Where one turn sends some rows of the set: a few examples, then the rows asked:
k818: -128; 140; -4; -309; 97; 181; -24; 190; -124; 5; 129; -10; 72; 259; 194; -315; 125; 80; 121; -100; -175; 149; 78; 120
k760: -36; 291; 201; -202; 158; 255; -16; 81; -408; -13; -88; -113; 145; 305; 234; -91; -130; -108; 0; -221; 11; 8; -63; -64
k323: -50; 75; 91; -176; -16; 225; 78; 167; -245; -212; -93; -15; 56; 249; 240; -127; -98; -221; 6; -77; -222; 59; 67; -214
k377: -17; 142; 43; -148; -44; 33; 79; 59; -254; -38; -69; -22; 97; 411; 136; -151; 201; 196; -59; -186; 98; 3; 194; 6
k590: -255; 100; 250; -302; -129; 245; -55; 3; -262; -90; -15; 156; 5; 330; 219; -2; -27; -27; 6; -137; -32; 73; -45; 9
k116: -111; 240; -49; -110; 69; 69; -31; 115; -62; 32; -168; -77; 4; 205; 169; -18; 173; 69; -8; -26; 64; 147; -40; -184
k191: -70; 359; -38; -126; 103; 344; 77; 160; -394; 52; -73; -51; 140; 235; 305; -102; -88; 120; 150; -130; 69; -34; 29; -4
k651: 120; 68; 4; -94; -108; -26; 18; 72; -206; -8; 28; -18; 35; 366; 123; -109; -56; 87; -20; -191; 96; -5; 109; -91
k45: -208; 202; 125; -189; 118; 90; -53; 173; -99; -19; 167; 81; 89; 211; 133; -250; 58; -33; 71; -152; -120; 297; 26; 16
k954: 63; 127; -57; -83; 9; -39; -79; 108; -136; -7; -54; -80; -75; 217; 114; -32; 3; 30; 62; -90; 25; 21; -23; -204
k93: -135; 107; -152; -151; 3; 147; 95; 247; -266; -165; -34; -153; 79; 217; 93; 8; 56; -72; 68; 27; -204; -49; 51; -72
k848: 2; 105; 138; -129; 76; 39; -138; 99; -214; -148; 44; -15; -16; 268; 266; -224; 176; 115; 117; -129; -147; 49; 15; -227
k609: -56; 200; -9; -309; 144; 133; 72; 118; -232; -107; 45; 4; 40; 312; 146; -363; 24; 207; 136; -179; -69; 102; -22; 148
k765: -71; 240; 198; -72; 152; 220; -55; 47; -438; -23; -7; -93; 149; 298; 164; -73; -99; -22; 14; -310; -27; -15; -48; 58
k194: -127; 178; -34; -109; 119; 306; 140; 166; -379; -180; -79; -44; 135; 312; 159; -24; 130; 115; -54; -96; -232; 130; 190; -63
k572: -223; 178; 71; -294; -26; 233; 32; 14; -443; -136; -115; 165; -69; 278; 108; 1; 11; 214; 89; -163; 66; 58; -6; -30
k762: -31; 242; 85; -379; 130; 13; 81; 147; -356; -80; 86; -8; 43; 330; 2; -287; -45; 92; 67; -147; 24; 141; 33; 10
k553: -151; 107; 124; -175; 103; 85; -84; 272; -310; -55; 70; -120; 179; 213; 167; -22; 35; -183; 84; -314; 1; -34; 6; -8
k88: -78; 266; -16; -69; 134; 377; -3; 112; -422; 62; -85; -17; 112; 230; 281; -127; -16; 113; 122; -226; -38; -16; 138; 43
k662: -110; -30; 44; -368; -57; 207; -77; 129; -126; -87; 21; 77; -44; 286; 188; 156; -48; -24; 87; -166; -63; -26; 57; -7
k771: -73; 205; 68; -128; -42; 191; 43; 94; -73; 44; -135; -9; 118; 331; 319; -134; 145; 104; -119; -124; 69; 229; -17; -131
k164: -100; 85; 55; 18; -33; 65; 113; 194; -293; -279; 129; -5; 152; 273; 87; -16; -95; -50; 48; -121; -158; 0; 37; -55
k542: -236; 199; 54; -302; -34; 319; -26; 72; -433; -3; -33; 98; -26; 270; 141; 71; 17; 154; 2; -79; -17; 213; -48; -115
k490: -54; 229; 65; -136; -19; 255; 244; 176; -310; -190; -41; -22; 196; 357; 196; -40; -129; -9; -94; -65; -41; 170; 1; -167
k479: -93; 197; 61; -213; 132; 176; -25; 71; -156; 27; -48; 60; -42; 184; 85; -266; -77; -11; -9; -240; -68; 357; -47; -12
k547: -18; 249; -65; -289; 182; 87; 92; 147; 12; -21; -6; 76; 19; 233; 79; -117; -82; 37; 148; -113; 37; 120; 163; 39
k470: -151; 144; 16; -59; 172; 197; 96; 180; -148; -336; -90; 56; 84; 196; 236; -20; 66; 7; 149; -102; -228; 46; 114; -145
k371: -67; 185; 53; -396; 89; -23; 67; 141; -180; -26; -2; 40; -17; 231; 16; -247; -43; -110; 98; -114; 44; 65; 163; 35
k140: -173; 150; 212; -309; -66; 151; -26; 35; -321; -73; 81; 150; 42; 378; 88; 148; -68; 9; -5; -111; 19; 74; 74; -37
k882: -136; 184; -41; -155; 152; 271; -14; 325; -256; -28; -11; 22; 154; 142; 311; -41; 104; -26; 204; -256; -2; 13; 228; -82
k938: -128; 153; 188; -213; 178; 133; -56; 250; -240; -112; -31; -37; 170; 203; 262; -40; 4; -225; 87; -328; 16; 5; 52; -117
k984: -192; 172; -106; -169; 57; 219; 12; 350; -256; 5; -9; -60; 163; 132; 276; -63; 78; -26; 232; -209; 65; -76; 87; 5
k150: -111; 50; -78; -419; 37; 280; -44; 189; -349; -112; -11; 64; -67; 260; 204; 53; 100; 206; 142; -131; -81; 35; 30; -82
k538: 42; 89; 153; -112; -60; 163; -54; 92; -128; -40; 15; 29; 68; 345; 374; -252; 49; 94; -8; -178; -64; 175; -6; -201
k466: 50; 246; -102; -286; 219; 229; 29; 119; -118; 91; -39; 18; 9; 252; 99; -132; -91; 92; 4; -157; -60; 285; 75; -16
k321: -186; 211; -119; -115; 16; 242; 263; 148; -220; -219; -241; -57; 105; 256; 167; -58; 2; 72; 31; -54; -21; 19; -52; -21
k584: -144; 46; 133; -345; -9; 186; -68; 168; -161; -201; 165; 133; 54; 332; 261; 116; 25; 83; 135; -154; -87; 27; 11; -36
k61: -146; 96; -94; -266; 57; 271; -37; 171; -201; -137; -27; 133; -54; 208; 207; 159; -13; 214; 157; -171; -5; 123; -72; -84
k314: -123; 44; 42; -30; -65; 243; 169; 71; -394; -198; -118; -10; 90; 325; 114; -161; -37; -6; -99; -243; -158; 67; 84; 34
k887: -97; 173; 74; -151; 111; 13; -44; 75; -265; -123; -84; -43; 25; 306; 166; -164; 328; 190; 57; -124; -39; 5; 124; -84

k984 -> k553
k45 -> k479
k164 -> k314
Now these:
k590 -> k542
k116 -> k954

Where one turn sends some rows of the set: a few examples, then the rows asked:
k325: -69; 84; -191; -199; 116; -54; 46; 74; 20; -110; -67; -80; 31; -60; 32; -22; 9; 11; -121; 39; 53; 111; -27; -123; 79; -108; -61; 62; 25; 113; 96; -25; 100; 85; -9; -78; 27; -38; -24; 198; -144; 113; 98; 29; -143
k43: 10; 84; 169; 139; -318; 62; 43; 114; 138; -11; -12; 92; -2; -17; 58; 72; 84; 102; -103; 64; -4; 86; 82; -66; -85; -118; 48; 96; -16; -8; 118; -145; -115; 1; -27; 20; 56; 15; 39; -158; 66; 38; -141; -174; -1
k160: -38; 127; 20; -23; -6; 72; -40; 20; -271; 87; -107; -52; -167; -142; -42; -13; 64; 121; -69; 36; 149; -222; -126; 56; 86; 79; 6; 145; -18; -176; 29; -72; 6; -39; 116; 93; -73; 52; 129; -52; -66; -48; -53; 72; -77
k234: 81; -19; 68; 221; -198; 87; -1; -8; 79; 37; 52; 90; 121; 13; -151; -2; 62; 19; -43; 36; -215; 3; 10; 2; -47; 67; 106; -75; -119; 96; -28; -115; 75; -103; -4; 1; 104; 23; -86; -183; 113; -146; -131; -11; 27
k875: -82; 68; -172; -66; 64; 2; 140; -186; -66; -159; 16; 103; -16; -141; 80; -54; -109; -39; -82; 94; 116; -60; 96; -46; 56; -4; -49; -18; 71; 109; 112; 59; 147; 120; -92; -30; 30; 75; -13; 42; -26; 38; 201; 87; -50
k506: 6; 139; 61; -6; -89; -22; 85; 69; 90; -107; 74; 75; -15; 173; 173; -17; -90; 38; -26; 52; -106; 133; 81; 95; 25; 47; 40; -28; -41; 23; 65; -119; -63; -68; -52; -92; 43; -93; 38; -100; -216; -5; -56; -51; 242
k979: -11; 93; -34; 71; 167; 10; -68; 6; 3; 19; -203; -83; -192; -286; -153; 0; 134; 53; -76; -28; 83; -43; -24; -76; -98; 55; 41; 134; 32; -134; 129; -31; -1; -94; 156; -12; -28; -69; 36; -71; -109; -10; -12; 2; -250
k155: -12; 95; 134; 168; -206; 2; 14; -82; 283; -18; -70; -3; -59; 15; 67; 46; 94; 133; -72; 37; -59; 111; 69; -12; -112; 80; -4; 45; 46; -77; 83; -85; -125; -20; 42; 33; 100; -42; 70; -169; 30; 17; -114; -254; 62
k789: -78; 151; -91; -20; 152; -53; -123; -70; -114; 0; -188; -147; -150; -115; -33; -82; -78; 46; 39; 99; 99; 16; 25; -16; 8; 88; 23; 127; 204; -4; 102; -120; 49; -107; 52; -97; -25; -59; 180; -155; 34; -142; -25; -70; -160
k794: -75; -130; -126; -9; 157; 32; -8; 30; 4; 133; -20; -3; 13; 1; -188; -35; 24; -241; 131; -33; -42; -91; -11; 24; -88; -21; -61; -18; -17; -141; -112; 76; 67; -45; 2; 26; 40; -29; -62; 45; -28; 61; 211; 32; -159
k539: 40; 5; 127; 13; -143; 95; 21; 215; -15; -28; 94; 69; 47; 131; 83; 38; -18; -33; -47; 89; -143; 122; 63; 86; 23; -63; 103; 15; -113; 63; 26; -121; -42; -39; -102; -164; 5; -91; 5; -65; -85; -108; -53; 3; 221
k637: -32; -142; -67; 94; 73; -74; -66; -22; 23; 60; -84; -94; -165; 42; -72; 33; 30; -239; -20; -31; 89; -172; 17; 42; -56; 0; 80; 33; 192; -26; -154; 87; -13; 117; 117; -5; 84; -14; 22; -98; 87; 48; 228; 32; -34
k271: 95; -14; 32; 243; -83; 28; 77; -132; 167; 12; 109; 31; 61; 90; -26; 24; 12; -9; -13; -34; -217; -28; -59; 46; -21; 142; 14; -188; -86; 34; -56; -38; 63; -66; -13; -64; 165; -8; -53; -213; 5; -70; -56; -51; 108
k328: -55; -105; -110; -145; 60; 105; -46; -17; -167; -69; 34; -103; 49; -26; 111; -23; 65; 164; -130; 68; 95; -54; -150; -84; 172; -14; -73; 109; 59; 120; 61; 88; 36; 113; 43; 24; 46; 84; -104; 82; 24; 20; -63; 136; -29
k978: -103; -171; -50; -69; -57; 2; -88; 76; -143; 196; -108; 6; 15; 26; -146; -86; 17; -50; 36; 28; 85; -147; -47; -26; 50; 54; -190; 39; 127; -53; -178; 64; -44; 89; -45; 212; -56; 6; -69; -21; 47; 17; 52; -2; -21

k271 -> k155
k43 -> k539
Now these:
k794 -> k979
k978 -> k160
k875 -> k637

